One vector is turned by the same rotation once a step. Each row is the vector after some number of steps, and that number follows the row.
The counts run from 0 to 670.
[111 195 150 153 134 127 129 140 112 130 136 136 113 127 153 128 174 106
 111 166 126 124 110  71 123 183 131 124 106 120  99 113  84 171 120 123
 153 147  96 168  98 145  98 117  88 160 128 147 134 119  81 154 107 131
 144 120 136 141 115 111  78 101 119 118 160 157  83 140  86  90 134 126
 107  92 119 201 169] : 319
[111 196 142 151 127 155 119 137 125 146 132 112 117 138 165 143 172  87
 123 147 132 123 109  71 120 177 142 117 106 112 102 135  73 173 129 127
 149 131  91 161 114 154 104 110  89 153 129 136 126 129  81 140 127 124
 145 129 138 140 112 103  87 108 116 123 143 146  85 142  74  98 120 125
 130  91 125 196 160] : 628
[110 183 161 163 147 162 135 137 143 131 138 113 124 152 161 135 170 115
 142 147 110 137 123  74  89 155 142 135 122  93  96 120  87 148 133 102
 136 129 112 161 108 155  99  99 107 179 138 166 119 146  62 157 120 123
 140 119 115 165  91 107  69 127 118 127 150 155  85 136  98  96 133 133
 128  99 123 180 150] : 74
[131 171 156 171 155 173 130 116 147 119 145 117 124 145 174 141 167 108
 150 154 119 130 112  97 102 165 148 135 127 103 101 135  75 169 122  98
 130 143  94 161  87 146  99 106 120 161 127 133 117 136  69 154 130 129
 137 119 112 160  87 102  77 139 122 143 132 152  98 137 106 106 116 131
 124 102 136 192 154] : 75
[115 209 123 162 128 145 129 135 136 148 124 135 119 133 144 119 176 108
 114 142 122 144 137  60 106 171 132 111 122  96 105  98 106 156 142  97
 133 144  97 164 116 170 103 111 109 156 148 157 114 133  87 170 120 143
 148 122 143 138 117 121  77  97 111 116 165 173  93 120  94  91 133 128
 123  82 121 165 164] : 212
[106 195 154 145 170 145 149 126 126 116 132 134 131 143 148 152 179 104
 135 146 133 104 123  69 118 158 105 131 103 103  98 102  86 161 120 126
 163 134  94 152 125 155  79 121  93 172 116 141 122 121  83 145 107 132
 136 123 131 153 114  99  76 124 133 106 166 158 102 137  86  90 140 120
 111 102 126 184 128] : 153
[147 193 137 170 155 155 149 122 155 120 157 131 127 151 141 127 168 105
 129 162 127 150 134 103 107 180 123 135 149  95 112 123  97 159 131  92
 128 151  61 178  78 141 107 121 132 163 126 148 125 119  67 155 127 152
 142 103 107 148 108 109  89 120 106 139 152 143 109 147 102  91 128 133
 120 101 120 173 149] : 241
[128 181 147 176 142 147 113 129 116 133 161 140 116 119 170 136 158 116
 149 156 123 151 116 107 115 181 156 128 157 113 107 113  96 170 150  95
 123 158  78 161  88 149 113 122 127 148 140 123 126 117  55 180 142 140
 144 127 110 135 109 107  91 124 116 145 154 153 104 119 109 104 103 121
 117  92 152 177 191] : 107
[109 197 140 155 150 121 147 147 127 147 136 131 128 150 162 164 196  91
 135 138 143 107 116 100 141 155 109 138 125 112 109 109 101 168 123 145
 149 160  84 165 112 154 103 132 108 177 128 140  96 122  68 148 127 120
 139 120 101 123 122  99 108 141 125 109 179 130 100 142  84  93 131 111
 116 112 133 192 171] : 640
[106 198 141 168 152 135 148 146 147 150 131 124 140 156 155 139 160  95
 131 163 117 124 160  73 103 173 129 127 126  76 109 120 102 147 142  93
 144 127  97 175 111 143 109 128 103 176 143 170 145 144  68 149 119 152
 162 107 113 145 108 109  99 126 103 111 157 129  94 137 114  88 143 129
 110  96 128 150 157] : 236
[132 187 145 183 170 144 131 119 142 137 157 125 149 160 130 153 174  97
 135 153 128 150 165  76 112 140 121 127 143  75 125 100 105 166 150  97
 136 137  69 161 125 147  96 130 109 166 136 151 112 132  65 159 137 167
 148 105 106 134 102 105 121 160 108 113 167 152 120 143  90  94 106 116
 120 126 120 168 147] : 510
[119 187 152 154 129 159 112 122 124 135 161 120 135 128 152 154 162 103
 124 150 139 148 137  79 129 189 146 107 138 105 104 116  91 174 157 100
 123 120  75 157  94 139 112 121  80 155 144 124 127 117  68 159 134 144
 139 120 141 131 104 112 105 117 105 125 147 154 103 143  86 113 106 129
 115  93 128 194 160] : 593
[109 200 139 164 157 136 142 140 123 158 130 136 137 149 173 164 181  96
 143 143 138 101 139  69 118 154 135 136 124  74 104  99 112 151 135 132
 160 143 114 174 146 158 113 112 115 164 140 147 112 129  62 165 133 133
 156 137 104 131 118 109  82 139 108 102 175 147 106 119 115 102 127 103
 124 100 142 163 166] : 608
[124 207 130 177 152 125 136 128 123 149 136 149 146 140 161 169 163  91
 149 157 132 124 148  84 128 175 132 144 165 102 112 103 125 173 134 103
 147 150  82 169 121 167 110 134 126 138 129 119 126  99  71 176 130 144
 140 144 118 119 113  98 103 128 121 116 185 143 120 100 124 113 109 119
 107  98 167 149 162] : 606
[124 203 143 176 173 117 141 109 127 134 139 131 146 156 159 165 168  89
 155 144 124 128 119  89 135 153 110 141 143 109  99 111 101 169 109 123
 152 154  84 158 119 163  79 125 121 150 110 117 107 104 100 157 128 134
 129 123 123 131  96  82 112 152 150 113 172 151 116 109  98  98  94 106
  96 115 160 183 149] : 226
[119 192 150 165 174 133 151 108 122 105 140 135 121 164 143 123 167 106
 149 156 127 127 111  72 104 152 131 107 119 108  86 109 113 167 129  87
 150 130 104 142 106 162  72 113 120 153 120 141 115  98  85 156  90 153
 137 134 146 150 100  94  90 113 130 141 157 188 105 112 127  98 119 132
 115  93 151 159 133] : 492
[133 187 153 168 169 158 140 123 125 129 146 121 127 148 133 132 172 121
 133 153 127 135 135  71  98 144 140 111 112  88 111 103  76 165 150 104
 141 116  86 159 128 147  97 103  91 174 137 152 113 139  75 157 125 163
 145 127 121 156 104 111  88 142 114 121 144 176 105 146  93  81 121 115
 128 102 115 178 145] : 347
[141 203 121 191 154 155 134 115 144 134 143 134 133 160 141 132 159 104
 136 159 118 159 153  84 108 165 131 123 150  84 119 106  91 158 141  79
 142 154  80 163 110 151  91 126 132 138 129 135 127 122  90 177 127 168
 152 105 122 144 111 102 104 128 119 121 148 164 124 116 100  91 102 128
 114 114 125 155 149] : 206
[131 194 142 187 154 139 117 130 133 155 156 133 135 158 184 173 153  80
 147 154 140 138 137 103 134 182 150 146 160  95 117 127 105 163 133 106
 146 151  74 168 110 130 113 145 119 141 143 112 134 108  53 168 138 142
 159 117 102 117 118 105 113 135 115 130 153 128 108 127 118 117  91 119
 114 106 152 162 173] : 198
[114 188 151 155 146 143 130 139 138 150 150 123 141 157 168 177 166  84
 134 153 148 129 148  94 140 176 130 137 156  91 101 118 126 184 150 103
 144 139  75 165 115 146 112 138 104 160 155 123 119 111  54 146 128 120
 136 123 111 114 100 100 120 127  99 129 166 125  95 145 102 111 122 144
 123 111 151 176 170] : 502
[136 206 135 170 161  95 148 156 140 164 146 143 125 157 142 113 170  98
 116 161 137 117 113  87 111 153 122 117 124 110 103 112  89 143 124 130
 138 154  87 178  98 136  98 125 112 172 136 160 107 126  86 155 130 146
 161  91 110 128 126 113 115 123 127 121 179 149  92 144 110  85 117 114
 103 103 132 174 183] : 477
[124 180 157 162 160 158 131 118 138 123 153 115 131 153 134 134 178 114
 128 145 130 155 141  68 104 141 125 111 117  95 100 105  86 170 143 101
 133 122  84 149 117 145  91 108  93 177 131 147 114 136  78 157 117 143
 138 110 134 157  92 108  99 139 115 122 151 169 102 150  76  91 112 125
 120 120 111 190 142] : 7
[153 198 125 179 138 173 130 135 142 149 155 125 126 146 170 129 162  87
 132 157 112 146 125 101 104 177 144 127 144 110 112 149  65 174 139  87
 131 150  74 161  85 153 121 114 118 147 125 126 130 119  74 171 143 148
 155 109 124 141  98  92 101 124 107 145 139 143 109 132 108 101 104 124
 130  93 137 171 161] : 380
[135 189 135 174 161 126 121 143 117 150 147 136 121 141 137 113 178 110
 110 158 145 124 130  82 113 153 134 127 116 104 125 114  82 164 136 123
 148 158  71 176 119 137 107 124 100 166 139 150 110 130  67 158 129 159
 163 112 101 129 129 113 111 134 101 119 172 152 107 158  79  97 116 105
 122 112 116 164 176] : 513
[100 213 124 154 146 129 123 116 125 139 126 146 146 153 151 159 168  91
 120 143 146 130 150  60 134 176 122 115 128  90 103  91 117 167 137 122
 157 133 100 155 146 154  79 134  92 147 136 139 129 113  78 165 106 143
 155 126 142 120 121 104  96 108 116 106 171 170 102 126  96 103 134 120
 105 101 126 168 148] : 121
[143 192 150 162 164 126 130 126 108 117 147 130 104 154 145 111 164 115
 131 164 134 133  98  85 115 159 143 113 109 117 105 124  76 181 132  98
 149 152  74 153  96 151  92 122  97 156 128 121 118 104  99 160 108 157
 155 123 137 139 112  98 113 118 124 148 162 174 114 131 105 102  98 122
 122  97 143 183 152] : 9
[104 199 139 166 147 150 137 119 144 149 141 112 154 151 170 192 175  82
 154 132 121 139 155  81 132 166 129 134 151  92 102 113 113 165 150 116
 139 125 102 161 130 164 101 128 110 160 136 119 102 124  73 168 136 122
 123 133 128 133  94  89 114 148 131 111 162 135 101 126  96 108 100 114
 107 102 149 180 148] : 55
[111 188 155 164 156 156 117 106 123 136 143 120 138 150 186 192 166 103
 161 134 134 125 120  95 136 169 139 138 137 104 100 116  93 171 130 126
 146 126  91 150 116 155  92 119 109 146 127 113 115 118  66 163 134 111
 138 137 118 133 106  99  83 144 128 126 153 142 105 130 108 123 101 113
 119  97 156 196 152] : 360
[142 181 155 173 143 151 116 122 148 137 159 115 128 150 156 133 154  92
 139 163 129 162 134  98 114 176 145 121 148 107 108 134  82 176 141  74
 118 149  69 165  82 138 104 121  97 157 140 119 130 124  77 160 134 154
 144  98 124 137  92 107 124 125 111 150 136 145  97 142 101 103  92 133
 118 108 136 191 169] : 4
[103 204 142 158 167 128 151 148 134 162 132 117 130 167 176 148 174  80
 150 138 129  91 131  83 113 145 131 134 108  97  87 126  89 154 124 123
 164 131 108 162 142 168 106 116  98 171 139 142 102 126  82 148 118 122
 159 127 119 140 111  99 110 139 117 131 172 148  96 131 120  97 112 113
 123  97 157 164 147] : 469
[125 202 123 167 143 142 150 149 141 154 138 137 130 148 171 159 185  83
 135 140 135 112 129  94 128 150 120 145 138 105 117 114  96 176 114 139
 154 172  78 169 125 164 110 121 123 169 132 132  98 130  68 142 145 125
 143 119 102 126 115  99  99 128 121 119 177 131 112 139  87 101 125 105
 122 119 140 183 162] : 300
[119 203 143 170 183 124 152 137 123 140 136 129 137 160 127 126 160  91
 127 172 138 115 161  74 106 147 125 114 118  79 111 110 102 155 145  87
 156 120  92 153 137 155 105 131 104 172 132 155 121 124  80 158 114 167
 159 127 112 133 114 102 115 135 107 126 183 153 114 134 118  91 133 115
 123  99 137 139 150] : 97
[116 187 156 163 152 160 120 110 146 132 151 115 148 139 156 164 163  99
 152 148 108 162 138  67 117 174 131 131 141 102 104 111  85 164 147 100
 128 118  98 151 104 158  92 108  93 156 126 135 128 141  76 165 127 138
 124 119 149 160  83 101  88 132 137 120 143 153  90 129  92  83 100 127
 106  99 135 194 145] : 146
[125 197 138 174 166 138 143 153 131 149 142 131 123 171 154 111 174 100
 130 161 142 113 123 104 108 153 137 123 114  90  98 119  87 154 128 103
 151 143  79 165 105 131 107 129 110 179 146 164 113 123  62 142 116 158
 173 109  90 132 126 109 100 118  96 148 161 144 104 154 126 106 128 131
 130  96 136 162 162] : 580
[135 187 136 177 136 146 110 132 143 147 153 141 138 138 171 158 155 103
 135 143 127 157 126 106 122 187 153 137 160 107 113 117  91 155 142 104
 132 159  83 178  91 138 111 128 127 143 148 136 124 126  67 177 153 141
 149 103 113 125 120 119 100 125 118 132 150 145  95 134  98 103  99 117
 115 103 136 185 182] : 447
